128 stands for zero in the data rows.
Every row has a hidden score. In each pair, how much higher is the second row's than the first's? 10 means about the same, 20 much higher and 0 much lower. The score is a weighted sum of the row's numbers plus the product of two more (or one squared), each taken from its middle value.
[112 163 213 215 128 129 176  98  62  76 128  70 129  86 201 129 160  79
 166 151 105]
[128 130 127 140 143 129 127 104 179 205 128 151 137 128 157 129 106 128
  76 151 127]: 12
[132 135 127 129 128 132 109 130 105 128 126 129  70 128  97 103 127 156
 121 156 141]
[138 108 112 117 123 120 115 135 141 116 165 104 129 113  94 144 153 125
 131 149 126]: 6
[136 137 127 172 128  98 102 127 102 115  90  76  90 128 136 129 170 118
 109 107 143]
[129 178 181 191  75 129 205 126  89  85 162 138 163  84 190 125 127 106
 137 148 133]: 8
[128 137 115 129 113 129  90 151 200 196 128 190 130 143 154 103 106 128
 129 168 120]
[139 160 119 147 112 129 158 170 113  85 156 182 116 106 121  92 119 112
 121 146 127]: 14
[139 127  60  97 128 126 127 127  94 111 131 119  76 137  80 129 140 164
 129 159 123]
[120 135 155 131 128 159 130 163  97 128 141 171 162 107 153 129 132 129
 130 129  87]: 12
[146 125 127 133 128 143  67 120 173 128 128 174 148 128 164 167 105 178
  87 148 127]
[128 129 125 115 116 108 102 138 135 127 128  96 127 112 128 152 153 146
 129 138 100]: 11
[133 127 124 129 142 124 112 147 133 128 128 129 147 141 134  89 142 117
 129 129 127]
[128 127 132 124 106 109 104 127 165 158 128 129 129 108 128 166 124 144
  88 150 126]: 11
[155 127 123 142 118 111  83 144 178 128 128 148 138 107 129 129 124 161
 101 148 129]
[142 117  88 108 149 115 102 113 108 109 138 129 132 110 129 121 183 155
 158 129 136]: 14
[118 147  83 112 128 113 124 127 102 128 121 116 102 131 122 152 127 157
 130 117 108]
[128  58 209 155 148 160 161 164 133 128 155 124 107 160 129  70 127  79
 173  81 182]: 10
[148 130 148 144 130 144 127 121 128 203 115 129 165 107 157 173  98 175
  82 147 121]
[153 126 134 130 132 128  64 127 170 193 106 129 135 113 129 129 127 177
  77 129 113]: 12
[ 61 102 106 115 128 131 136 127 142 118 128 104 149 142  83 129 141 114
 129 132 127]
[117 127 144 141 111 166 149 183 112  90 144 180 129 101 129 129 122 121
 129 129 102]: 11
[128 151  73 129 152 129 127 104  85 128 104 129 129 173 129 127 127 136
 164 129 148]
[148 125 128 129 105  96  86 150 128 139 126 103 129 128 118 139 127 128
 105 124 127]: 10
[128 127 127 114 116  96 127 164 128 102 135 129 129 130 102 131 136 144
 121 117 112]
[137 126 127 129 128 108  86 145 145 146 122 102  88 128 144 146  98 186
  74 129 129]: 11
[120 138 110 109 134 122  99 111  96 128 136  83 144 101 104 140 201 147
 166 129 100]
[128 110  69 129 144  94 162 102 136 127 104 118  89 128  97 112 114 107
 129  84 182]: 10
[128 155 184 162 128 181 178 127 128 128 153 165 129  84 129 129 125 128
 124 121 108]
[136 126 127 101 128 116 105 140 104 112 137 114 129 127 100 133 127 128
 131 140 119]: 5
[161  34  91  53 139 118 127 127 129 118 128 171 119 203 165  49 137 128
 136 129 128]
[128 127 127 100 184 127 168 127 162 128 128 151 133 128 140 129 127  72
 177  72 147]: 18
[124 172 127 129 123 143 127 108  80  72 135 157 157 128 122 148 120 106
 166 137 127]
[164 119 109 129 122 122  97 161 154 145 132 129 116 128 123 154 127 159
 129 117 135]: 9
[122 148  82 129 128  97 151 132  90 104 128 128 129 143  90 131 115 132
 153  73 144]
[135 114 127  99 128 113 127 168 148 128 128 127 117 162 120 155 118 145
  84  98 160]: 9
[123  84 127  74 128 106 131 144 138 128  91 129 102 128 139 100 125 137
 129 129 158]
[128 142 127 127 125 137 115 127 161 128 131 151 146 128 161 178 127 169
  81 140 114]: 10
[137 120  53  91 118 116 110 144 128 128 129 129  92 144 129 122 131 158
 129 135 148]
[ 72  69 127 112 147 128 168 138 126 119 108 129 102 194 138  95  79 128
 168  50 162]: 8
[147 111 127 116 126 158  85 127 159 184 118 183 171 101 129 151  98 170
  90 130 115]
[109 148  82 108 161 110 141  89  81 111 107 102 102 128  66 122 120 123
 129 129 127]: 9
[128 123 127 120 115 101 121 173 108  92 133 123  92 128 103 134 149 135
 129 102 127]
[128 127  78 102 128 129 102  89  80 106 139 129 143 112  81 129 192 128
 179 129 117]: 16
[128 124 104 145 128 104 105 100 205 173 128 129 161 109 180 129  81 128
  61 166 122]
[129 158 129 157 111 158 171 124 146  94 163 170 193 115 165 129  89 128
 119 147 104]: 10
[114 118 121 116 127 133 119 127 139 131 166 129 190 128  95 157 159 126
 142 161 126]
[118  44 127 129 153 129 127 143 128 127 128 167 100 241 129  45 128  84
 156  46 158]: 8
[144 127 116 129 124 125 141 127 128  86 128 151 129 128 113 134 134 125
 129 123  89]
[106 127  74 129 160 129 122 127  87 107 128  81 160 118  67 130 177 135
 200 149 131]: 10
[146 125 145 129 118 129 127 109 184 208 107 154 171  89 129 129 115 158
  74 129 134]
[142 127  86 129 128 129 127 127 128 113 128 113 121 123  69 117 175 184
 155 179 128]: 4
[132 147 164 129 103  97 107 128 128 128 131  69 129  99 147 157 172 128
 114 129  87]
[165 128 138 148 128 121  90 138 128 128 106 129 156 125 146 156 127 155
  80 148 133]: 7
[146 131 138 140 112 101 106 127 116 128 128  71 104 128 124 131 127 128
 115 113 132]
[128 171 255 255  53 216 245  11  76  82 198  45 224  83 248 120 119  72
 129 191 164]: 12
[107 127 127  36 149 129 127 148 115 125  98 156 148 189 169  58 116 101
 135  51 126]
[122 158 127 207 128 129 127 139  90  71 177 149 132  89 182 129 114  80
 135 139 151]: 9
[123 131 127 129 119 123 131 166 109  91 128 136 107 120 103 129 127 130
 129 106 110]
[188 124  79 119 128 129 139 188 179 126 113 161 122 177 129 113 127 145
 107 120 143]: 6
[149 127 135 134 141 137  82 114 186 197 128 154 129 104 160 129  99 173
 129 148 125]
[114 127  95  96 137 129 116 127 153 131 145 119 139 128 129 138 135 141
 117 127 154]: 10
[128 127 167 129 101 182 156 127  98  93 152 129 198  97 169 139 124 128
 129 135  87]
[ 93 161  69 129 138 103 127 101  56 107  83 111  79 162  77 127  86 128
 165 113 131]: 9
[133 148 177 129 132 151  69 127 183 214 105 175 148 116 129 189 127 189
  74 129  95]
[135 127 127 129 128 118 108 133 123 110 143  65 131 128 111 129 153 101
 135 132 115]: 6
[172 107  97 119 123 114 127 127 128 135 128 129 140 127 129 141 121 128
  82 123 138]
[155 132 128 138 134 122  89 115 183 185 122 158 161 110 129 181  95 169
 129 129 127]: 12
[122 112 142 145 129 112 113 137 143 128 149  90 122 119  95 137 127 114
 127 120 145]
[ 78  99 116 129 128 129 134 113 128 119 128 129 142 142  91 129 131 108
 129 128 145]: 11
[144 121 144 128 115 123  94 106 128 196 119 142 178  86 147 129 112 153
  69 158 136]
[135 127  83  73 168  88 127 151 155 129  41 175  92 255 151 129 127  81
 170  50 175]: 6
[ 98 155 106 114 124 106 117  97 128 112 128  76 105 128  99 129 141 157
 158 136 127]
[176 149 127 103 130 139 129 164 126 114 138 151  54 123 129  87 115 128
 115 129 127]: 11
[165 134 120 141 128 114 127 117 171 178 111 135 129 136 159 129  98 186
  70 140  99]
[128 127 109 142 140 125 127 126 128  93 134 103 133 112  89 151 131 128
 170 117  97]: 13
[140 154 129 122 113 116 127 153  91  98 115 117 129 108 122 146 153 128
 133  99  80]
[ 97 127  71  97 162 142 105  71  87 114 143  86 164 124  58 128 185 158
 192 173 134]: 9
[150 124 130 128 125 135 106 131 128 169 136 157 129 108 160 182  99 168
 129 147 129]
[156 123 127 125 106 124 117 120 165 128 143 138 165 111 152 129 127 150
  70 154 131]: 8
[144 209 189 231  68 255 251 112  80  93 128 176 126 128 129  39  88  80
 138 201 127]
[120 141  74 107 135 113 120 115  86 108 118 106 104 142  77 129 123 154
 129 131 125]: 7
[137 127 127 129 144  97 144 125 110  98 102 129  70 128 129 122 103 121
 129  93 163]
[128 178 184 129 128 200 199 127 128 104 181 140 129  92 129  65 127  96
 147 196 119]: 14
[110 108  81 129 125 101 119 147 128 123 128 112  95 160 105 128 136 142
 126 112 159]
[143 127 127 137 125 129  72 127 164 128 110 149 119 112 155 129 119 128
 129 150  94]: 13
[ 77  55  97  51 128 101 157 101 121 127  80 138 108 226 129  50 139 128
 187  62 169]
[128 118 119 118 128 132  92 154 168 149 116 150 135 128 129 144 127 170
  76 118 127]: 12
[106 127  68  98 121 129 134 140 128 109 123 123  85 153 101 131 121 142
 129  91 151]
[128 140 127 202  85 130 136 127 119 115 145 129 144 128 157 134 129  93
 137 129 122]: 7
[126 139  63 103 128 104 132 135 110 106 113 124  95 128 129 146  91 157
 135 102 149]
[152 160 127 129  87 166 194 114  89 128 168 129 123 101 179 102 119  90
 149 149 144]: 13
[143 146 163 129 101 137 127 151 104 128 128 129 100 128 148 135 129 108
 117  95 145]
[128 127 109 129 114 106  99 118 108 125 124  55 108 139  99 118 143 149
 134 125 127]: 6
[128 148 120 129 148 141 104 127  65 105 128 120 136  93 114 155 127 128
 172 155  82]
[116 163 100 131 159 116 163 115 128  84 106 155  95 128  78 135 111 107
 186  90 131]: 12
[151 119 100 115 119 106  96 162 143 133 137 110 129 129 108 143 138 155
  97 126 127]
[128 127 167 137 123  98  63 127 163 191 128 129 136 128 137 170 142 157
 103 168 103]: 7
[154 208 141 129 128 238 223 127 128  92 186 196  82 128 167  21  97 128
 118 187 139]
[136 192 193 198  83 181 193 127  59  80 128 132 131  87 196 129 127 102
 145 159 109]: 5
[129 123  84 129 128 108  95 126 107 128 133  95 129 148 129 123 127 128
 121 129 127]
[133 136 153 136  96 122 127 127 128 128 140 135 150 112 137 129 127 127
 125 147  93]: 11
[128 150 159 141  97 158 146 119 124 111 164 140 196 104 166 167 141 125
 124 149 127]
[128 127  76  99 128 100 129 127 122 102 117 135  81 153  96 133 106 128
 129 100 127]: 9
[146 118 112 129 128 118  92 121 123 134 133 129 129 102  79 136 177 157
 132 162 143]
[147   8 114  45 148 126 141 175 137 128  58 172 135 224 185  34 132 128
 143  38 127]: 11
[137 132 119 129 128  94 108 139 119 128 113  69 129 128 106 129 130 151
 117 116 127]
[ 17 107 126 163 169 145 143 127 128 103 159 129 129 128  65 135 140  58
 196 117 128]: 19
[145 125 197 129 110  80  75 122 134 168  81  73 114  80 121 132 172 128
 111 129 155]
[ 99 127 124 155 168 129 131  68 128 128 163 107 129 111  61 139 169  89
 192 162 113]: 8
[125 127 106 129 142 118 127  80 106 129 132  81 138 130  74 126 177 168
 155 166 124]
[125 159 118 150 126 141 171 134  96 128 142 129 132 110 112 129 120 116
 129 118 127]: 14
[119 151 140 134 118 103 121 130  97  99 125 129 122 111 119 144 156 128
 141 115  79]
[122 127 136 129 128  97 117 128 110 113 124  74 109 128 121 138 140 135
 130 123  77]: 7
[128  98 115  91 128 107  95 155 126 130 135 129 140  99  99 124 164 143
 129 130 146]
[142 134 181 158  94 150  69 127 128 241  99 213 129 128 162 129 108 128
 129 163 131]: 9
[110 113  70 129 148 111 115 121 122 105 128 115 129 128  83 122 148 153
 129 137 152]
[128 143  69  94 135 117 136 143  91 128 128 132 100 128 129 143 127 153
 135 108 140]: 12
[158 115 109 109 125 129  92 127 128 130 128 128 123 112 129 129 159 154
 123 129 133]
[ 48  62 132  87 128 129 160 102 128 117  99 143 129 212 115 129 103  47
 191 129 147]: 3
[131 127  69  95 122  99 124 141 116 104 126 130  78 159  96 118 127 128
 138 105 153]
[113 127 128 123 128 129  93 124 128 128 126  74 117 128 139 129 140 149
  98 137 127]: 11
[128 125 133 139 157 115  67 102 128 215  99 156 170  81 158 188 127 181
  66 129 139]
[156 129 134 142 143 129  70 127 182 195 106 129 133 120 153 177 105 128
  70 139 117]: 7
[135 140 123 153 112 131 160 143 128  87 163 159 129 119 129 145 105 126
 125 131 114]
[129 178 156 158 128 137 167  98  92  92 142 129 160 102 129 129 127 117
 129 139  71]: 11
[168 127 113 137 116 136 118 169 194 191  73 184 180 146 154 129 129 134
  94 129 152]
[157 123 116 128 129 129  97 145 169 128 127 147 129 112 140 129 127 168
  79 134 128]: 8
[133 102  93 100 128 100 117 133 128 128 140 110  97 140 129 110 157 135
 150 124 155]
[123 130 156 162  83 129 169 127 156 103 128 163 201 111 159 155  90 113
 129 156 116]: 9
[128 122  71 105 128  94 127 147 113 111 133 120  81 128 129 120 128 128
 138  97 127]
[128 127 242 129 128 160 202  81  34 128 133  48 140  88 216 125 156 128
 166 152 136]: 9
[122 127 127 129 172 121 154 151 142 122  51 184 129 242 176  27 129  45
 167  38 133]
[123 161 127  98 147 113 143 114  71 104 128 132  59 154 129 115  97 138
 163 109 140]: 14
[153 169 161 153  90 149 159 145 109 116 143 130 118 108 129 129 116 131
 109 136  95]
[141 127 138 128 128 143 127 136 177 128 139 171 129 109 168 178 105 177
  86 157 127]: 10
[128 127 113 112 149 110 113  99 151 139 128 129 129 128  84 116 127 132
 172 160 178]
[120 102 108 129 141 104 123 149 197 163 125 127 145 135 124 148 139 116
 121 130 162]: 10
[152 131 130 129 113  98 115 137 128 102 128  86 106 134  99 131 130 128
 125 116  95]
[124 147 167 123 128 129 117 125 166 178 141 166 173 103 201 202 115 182
  72 178  92]: 10
[128 193 166 129 104 171 166 124  75 128 133 129 129  89 129 129 138 125
 129 148 127]
[155 121 127  90 147 128  98 127 128 113 138 127 132 114  76 129 175 165
 131 129 143]: 6
[154 179 121 126 120 132 148 123 113 118 137 138  92 128 129 122 114 142
 129 162 127]
[155 127 131 134 106 142 147 146 101 112 143 147 129 106 129  92 116 114
 117 129 127]: 12
[154 104 113 103 118 124 119 127 128 150 149 129 167  99 142 170 108 138
  77 136 137]
[ 78  74 169 135 121 129 131 103 191 147 161 136 129  95 110 159 154  68
 133 150 155]: 12
[128 116 114 113 128 129  90 121 143 139 126 116 142  95  80 128 127 153
 133 129 142]
[148 123 127 133 135 127  81 127 187 196 111 159 164 128 129 183 105 174
  68 144 131]: 6
[176 127 127 112 150 132 120 163 157 128 128 148 129 148 122 144 104 170
 102 113 147]
[163 127 126 129 142 132 127 132 170 128 123 129 134 128 154 157 104 180
  82 134 109]: 11
[128 127 116 158 144 119 123 112 128  99 150 101 129 122  75 129 147  90
 168 120 127]
[116  28 118 129 175 125 143 147 127 126  82 153 142 128 164  49 116  91
 129 129 130]: 8
[145 126  90 129 120 110  93 126 128 116 128 106 129 142 129 122 148 174
 120 143 121]
[106  83 119 100 148 121 121 127 144 118 128 127 133 128 129 115 138 110
 129 111 135]: 14
[128 211 170 169  93 226 205 129 100 117 170 129 134  83 199  71  97 124
 129 129 105]
[154 114 127 121 145 136  79 135 169 175 128 129 151 103 153 168 102 175
  77 128 120]: 5
[136 153 170 130 119 157 113 150 158 128 128 178 129 128 164 168 116 128
  89 138 114]
[104 129  70 104 153 114 118 116 109 120 132  98 117 128  84 129 129 153
 152 138 141]: 10
[124 127  99 117 128 113 127  96 128 125 127  76 129 128  81 117 161 167
 147 129 127]
[124 143  89 118 139 118 127 145 128  88 117 133 107 120  90 144 128 125
 129 114 116]: 11
[149 165 155 169  85 161 165 149 100  98 151 131 117 103 163 110 115 109
 130 129 127]
[136 127 110 125 129 129 157 162 105 128 135 177 129 110 117 115 124 134
 134 140 111]: 8
[115 120 105 143 123 106 131 129 100 122 143  51  77 147 129 129 161 137
 139  82 178]
[134 128 108 117 147 129  72 109 128 128 117 106 129 128 129 146 127 128
  93 153 127]: 10
[145 154 171 129 103 129 125 175 111 126 134 129 108 108 149 100 119 121
 110 137  93]
[102 107  85  96 141 107 127 132 160 134 142 129 129 145 111 134 143 141
 129 129 163]: 9
[ 93  58 134  91 186 129 192 124 128 127  64 142 129 247 144  44 111  48
 197 129 190]
[165  94 127 106 125 126 127 172 128 128 108 156 152 128 134 143 127 142
  84 129 141]: 15
[ 78  55 141  87 184 118 156 119 137 128  94 153 122 207 129  72 113 128
 182  70 141]
[159 127 115 139 128 116 110 127 128 175 128 135 169 128 129 193 127 169
  49 159 134]: 10
[ 89 124  91 106 128  98 150 125 128 115 128 129  80 173 129 128  96 101
 161 129 127]
[142 126 149 122 113  93  92 139 128 142 130  76 129  99 129 144 182 128
 114 142 127]: 13
[143 129 142 129  99 113 127 127 125 109 128 136 132 128 116 133 128 123
 129 138  94]
[151 106 127  99 136 112 104 142 135 127 135 123 141 128  84 126 167 151
 127 146 146]: 10
[129 165 163 180 128 129 189 151 128 128 176 175 129  88 170 108  94 105
 128 165 121]
[131 159 151 145  99 129 162 162 128 111 169 129 165 103 160 105 101 127
 129 150 102]: 8
[133 188 164 129 128 141 127 127 107 116 141 129 150 128 191 154 118 144
 123 147  55]
[101 132  98 124 153 128 126  96 122 126 140  81 141 133  78 135 127 128
 172 129 127]: 13
[126 195 169 156 122 162 156 140  66  85 110 129 102 102 149 119 137 120
 120 129  87]
[ 12  72 133  98 194 129 152  72 124 107 118 129 129 194  98 129 120  43
 129  79 155]: 15
[113 127 132 117 119 135 127 147 154  98 162 145 129 128 129 129 104 103
 129 110 127]
[128  88  92  95 127 129 129 161 128 117 117 140 129 155 129  80 139 120
 129 100 145]: 9
[128 133 150 135 121 105  64 127 149 184 128 124 116 122 142 170 138 128
 129 147 115]
[163 127 115 131 138 129  85 142 176 160 128 147 132 120 144 157 105 128
 129 131 121]: 13
[128 145  84 123 128 129 118 127 100 124 122  89 129 153 102 142  96 157
 141 124 103]
[128 137 127 213 116 129 136 136  88  73 112  32 129  82 152 129 176  66
 129 129 129]: 15
[175 140 111 128 102 116 122 169 125 114 142 120 129 122 111 109 127 123
 108 128 100]
[163 223 127 129 120 208 200 127 109 115 158 129 129  90 168 129  84 141
 129 188  89]: 15
[ 27  26 170  72 128 138 146  83 120 117 116 129 146 199 129  47 127 128
 210  67 148]
[158 129 129 134 148 129 127 115 183 192 110 129 129 117 161 181 101 188
  69 137 113]: 13
[165 128 127 136 128 114 127 127 167 175 105 138 122 123 139 165 127 128
  72 128 127]
[180 174 127 153 128 129 127 158 111 113 165 148 129 102 133  50 106 117
 105 155 127]: 12
[128 157 168 129 111  92  95 132 128 152 102 129 104 112 149 157 156 137
  98 122  82]
[147 134  78 111 121 129 122 152 108 105 128 125  76 134 129 122 129 145
 131 108 129]: 12
[149  97 120 129 122 106 112 160 131 127 153  89  97 117 115 129 160 134
 123 109 168]
[104 180 175 163 100 129 172 143  73  82 133 152 161  89 173 154 142 128
 134 121 100]: 11
[110 147 127 129 128 157 177 135 108  74 173 146 195 128 159 149 114  89
 143 155 109]
[128 141  79 106 128 112 114 127  79 128 128  94 105 130  94 129 127 128
 151 129 127]: 13
[130 174 239 129  90 165 203 112  48  62 141  43 115 128 129 126 159  72
 136 117 127]
[156 121 136 130 100 119 111 117 169 176 135 129 169 107 147 181 106 141
 129 154 134]: 10
[123 127 174 129 102 129 138 173 128  96 128 174 161 106 159 124 125 123
 129 112  92]
[168 158 146 172  87 174 176 127 141 119 176 145 129 128 168 115  76 138
 116 155 116]: 9
[ 96 127 170  79 128 138 130 141 143 128 111 128 129 166 161 129 127  62
 162  70 149]
[157 127  98  45 150 129 162 127 146 144  24 180 113 255 199  16 127  62
 147  27 162]: 12
[ 42  91 128  82 174 116 146  82 153 128 139  94 129 174  93 109 138  92
 196 111 188]
[135 132 129 121 111 114 105 124 141 128 152  82 139 123 130 129 143 137
 117 129 101]: 7
[ 95 127 104 129 162 112 134 119 160 147  92 135 148 186 133 129 161 128
 172 101 127]
[106 190 127  89 157 133 127 127 128 108  72 133  35 128 129 129 127 128
 171 129 128]: 15
[105 142 127 189 116  92 115 133 128  97 128  38 142 128 129 129 191  73
 120 121 125]
[128 127  59  83 128 152 127 127 104 124 128 139  57 135  89  77 136 128
 110 169 127]: 15
[106 127 161 180 100 123 131 127 126  87 151 129 160  91 128 149 144  68
 129 134 127]
[122 140 176 142 106 150  73 121 128 216 120 129 184 100 165 177 116 128
 105 172 113]: 10
[137 124 154 126 109 166 144 184 133 115 160 191 166 128 145 119  99 138
 129 133 117]
[128  75 134  93 172 129 152  97 134 115 121 134 126 187 129  96 108  66
 186  72 151]: 10
[152 125 130 133 126 120  76 128 128 181 118 148 129 128 142 170 115 163
  86 129 112]
[135 121 169 183 119 129 103 139 127 106 128  47 109  86 124 122 180 128
 122 129 127]: 12
[ 93 151 138 166 122 141 165 127 128  75 149 129 129 128 117 158 127 128
 156 123  87]
[ 83 127 173  99 170 145 135 132 148 109 128 129 146 157 123 129 127  63
 164  80 115]: 15
[128 136 157 145 130 152  73 116 128 211 106 182 179 109 161 180  94 182
  68 129 133]
[135 142 119 107 128 110 113 128 128 100 122 104 113 108 107 129 178 128
 152 141  85]: 8
[ 83  18 127  97 167 129 145 147 112 125 129 113 117 176 168  58 108 128
 129 129 146]
[171 127 127 129 134 137 127 152 128 189  79 198 129 155 172 139 127 176
 129 129 127]: 14
[ 64 102 127 200 128 158 147  95 128 116 173 129 154 105  88 150 147  60
 172 127 140]
[  3  93 127 200 186 178 149  44 155 100 180 107 129 116  54 144 166 128
 223 161 136]: 9
[128 193 127 129 125 129 127 111 128 128 128 165 129 105 150 102 101 128
 119 168  78]
[141 174 127 129 122 129 137 146 128 126 128 180  98 105 158 101 121 141
 129 174  57]: 8
[ 75  95 124  91 123 129 130 127 176 159 158 113 129 130 116 156 140 115
 129 131 176]
[175 179 131 129  99 211 214 127 109 110 195 172 129  97 156  41  93 106
 126 170 162]: 12
[128 124 127  97 155 117  81  87 105 130 127 129 147 106  72 132 127 169
 129 185 127]
[ 92 136  68 105 116 129 136 127  95 119 129 129  96 128 104 139 127 146
 129  77 148]: 14
[146 127  88 103 129 112 127 151 102 128 139 100 111 120  98 129 176 150
 129 125 126]
[105 134 127 129 128 114  99 127  93 117 131 111 102 128 105 137 130 185
 133 157 115]: 9
[128 127 176 133  91 129 103  96 128 128 144 115 188  95 132 129 154 129
 120 129 127]
[164 140 151 144 128 132  81 127 176 185 103 129 129 128 150 165 103 128
  61 129 136]: 9
[112 131  71  90 175 115 131 127  97 100 119 110 129 128  61 112 154 135
 192 142 167]
[162 124 116 136 147 119  66 127 195 191 128 154 130 116 159 165 127 171
  75 146 122]: 8
[146 139 137 133 126  95  92 110 148 171 128 121 122 130 129 178 127 128
  64 150 111]
[145 133 154 147 128 134 127  99 187 224  95 129 156 108 162 188 106 173
  66 152 125]: 17
[ 85 155  48  85 128 129 155  82  59 103 128 133 129 177  71 116  92 133
 129 129 175]
[156 109 114 116 128 100  91 142 136 128 130 121 124 104  92 129 127 128
 130 141 126]: 3
[110 143 127 119 109 105 101 104 105 126 129  63 126 130 112 129 127 128
 129 137  93]
[155 116 169 194 120 113 130 148 128 105 128  70  65 117 117 117 153 113
 127  96 166]: 11
[128 148 190 178 116 100 116 156  88  96 128 129 100  82 147 135 127  96
 111 104 127]
[128 166 218 190  69 207 193 127  70  80 164 196 231  85 218 134 123 128
 158 129 127]: 7
[128 125 152 168 128 107 121 166 105 105 123  75  75 101 133 129 127 128
 117  96 127]
[ 93 110 151 189 130 154 134  74 137  93 176  87 179 106  87 150 153 128
 129 162 103]: 7
[133 135 127 111 111 129 100 131 112 114 133 129 129 106 120 137 177 141
 139 134 127]
[ 74 124 127  99 133 129 143 127 103 128 128 129 129 165 129 127 105 115
 163  98 127]: 8
[130 115 127 129 128 130 112 105 132 128 166  82 163 107 107 145 151 104
 148 155 107]
[128 149 104 145 147 126 127 132  74  92 128 133 110 129  82 129 108 128
 168  83 112]: 12
[128  11 122  36 128 122 127 146 137 135  65 159 129 230 178  27 127  64
 167  39 131]
[128 127 127 142 128 110 154 127 105 101 128 129  88 146  97 127 127 128
 156  75 149]: 6
[137 151 127 121 140 112 149 139 128  95 128 147 101 133  86 129 114 131
 159  92 127]
[146 129 101 129 113 129 127 172 128  86 136 139 106 118 107 139 140 130
 119 117 127]: 11
[148 154 140 128  97  97 124 132 110 117 128  85 101 126 134 143 127 128
 116 129  73]
[163 165 112 125 109 128 127 127 128 128 122 110  42 121 129 129 116 129
 104 129 127]: 15
[137 149 137 123  98 102 104 154 128 124 128  86 129 134 129 140 148 143
 105 105 127]
[154 128 127 152 119 126  75 127 186 218  93 179 170 117 156 170 111 167
  78 162 129]: 12
[128 140 157 153 126 125 127 127 182 201 112 164 161 119 159 175  96 168
  70 154 122]
[174 135  72  98 123 127 127 158 116 109 136 144  58 123  87  93 126 133
 124 141 119]: 12
[ 85 106 164 212 136 129 138 127 124 128 179  68 129 102 129 148 158  41
 177 140 126]
[151 130 134 129 150 141  66 106 128 199 107 129 129 112 161 187  98 185
  67 129 116]: 14
[101  44 127  76 183 115 169 124 121 143 128  99  93 211 153 129 131  71
 129  47 186]
[118 109 138 123 135 129 109  94 152 139 149 105 129  89 129 151 164 127
 146 187 127]: 13
[ 83 126  94 135 122 118 127 147 110 106 128 118 110 133 129 143 127 128
 140  97 122]
[ 14  89 168 208 161 129 127 127 150  99 128  96 129 128  68 150 127  32
 192 152 125]: 13
[105 122 127 184 141 139 135  89 128  96 161  97 129 122  81 145 145  69
 166 128 107]
[128 117 105 101 139 117 127 136 119 128 139 114 131 113 129 134 175 154
 128 152 138]: 9
[131 127 127 104 150 129  94  78  87 107 114 102 121 122  67 129 171 187
 129 170 122]
[150 138 145 129 128 129  87 127 200 197 130 192 191 111 129 166  83 190
  76 155 130]: 8
